(in the rows, 128 means zero)
One turn sends every row of this set to another row. A few are shown first. Where does it send the rows asked after them?
z_71: [119 119 114  92  95 120 139 104 103 122 134 135 115 108 120 108 165 136
 132 140 134 114]
z_525: [140 140 104 103  77 113 134 135  96 132 118 131 107 130 151 100 137 130
 116 126 120 124]
z_832: [109 118  88 118  79 126 136 123  99 127 129 133 129 111 111 102 137 121
 134 151 119 151]
z_157: [110 137 107  97 130 124 135 148  95 116 132 155 137 154 111 111 125 132
 149 153 103 108]
z_26: [120 153 117 103 136 131 134 118 103 134 119 117 128 137  96 120 127 129
 111 145 134 104]
z_275: [119 143 128 110 104 128 136 126 110 130 122 145 113 113 138 117 102 129
 157 136 109 114]
z_145: [121  97 106 111  79 108 129 116 100 120 116 135 121 148  82 100 139 136
 127 144 126 112]
z_253: [132 135  99  98  79 122 133 131  97 129 118 128 124 122 154 107 141 123
 113 131 117 120]
z_504: [129 134 133 114 111 135 151 130 107 140 140 143 112 109 138 111 104 138
 135 139 116 122]
z_556: [148 140 118 124 107 105 136 116  87 135 115 127 105 123 118 107 154 132
 140 150 124 142]
z_875: [118 111 104 119 120 110 124 111  99 133  91 120 117 137  96 100 140 137
 119 140 130 111]
z_646: [103 119 100 105 120 125 145 138  97 111 130 121 101 142 117 146 126 128
 128 146 149 132]
z_764: [130 140  90 100  77 118 131 129  95 132 111 127 115 122 147 100 127 129
 115 129 118 125]
z_533: [129 133 133 116  97 137 148 134 111 137 144 146 119 115 132 106 104 131
 138 140 109 122]
z_378: [144 141 105  93  75 113 134 122  95 129 116 126 119 125 146 106 138 130
 120 133 116 116]
z_787: [139 120 109  94 122 143 142 142 101  94 144 140 116 150 105 106 117 138
 139 153 111 118]
z_432: [123 144 122 123 104 130 123 142 109 106 123 124 124 163 104 127 133 103
 146 149 122 119]
z_395: [126 136 131 108 116 127 130 128  92 120 113 113 138 142  88 100 121 122
 122 171 125 105]
z_232: [ 90 115 118 107 131 122 130 143  92 113 110 117 111 138 120 120 134 123
 130 158 146 109]
z_922: [107 117 133 112  91 117 127 152  94 101 125 130 111 162 103 111 133 116
 145 158 136 109]
z_698: [113 142 107 125  91 124 121 130 110 130 112 139  96 127 110  76 145 127
 138 125 123 126]
z_38: [117 133 125 103  95 124 146 125 107 127 133 150 106 113 137 122 103 136
 156 137 116 117]
z_135: [119  86 104 121 106 104 139 126  91 124 113 125 105 142 106 117 147 140
 122 145 139 129]
z_430: [112 132 102  92 137 117 145 149  88 119 135 157 116 151 112 115 122 147
 145 150 117 113]
z_194: [121 105 112 135 100 117 119 128 104 123 104 123 134 151 100 103 151 118
 130 149 118 122]
z_866: [130 127 104 100 144 147 138 142 101 100 127 134 116 142 113 102 114 138
 133 151 110 119]
z_871: [116 135 107 100  84 125 143 137 103 119 146 138 113 155  77 114 113 132
 120 142 135 116]
z_215: [113 116 111  98 104 119 145 137  83 121 126 122 107 140  84 102 105 140
 117 163 145 119]

z_275 moves to z_533
z_764 moves to z_253
Now find these:
z_871 moves to z_646
z_430 moves to z_866
z_556 moves to z_698
z_875 moves to z_194
z_922 moves to z_215

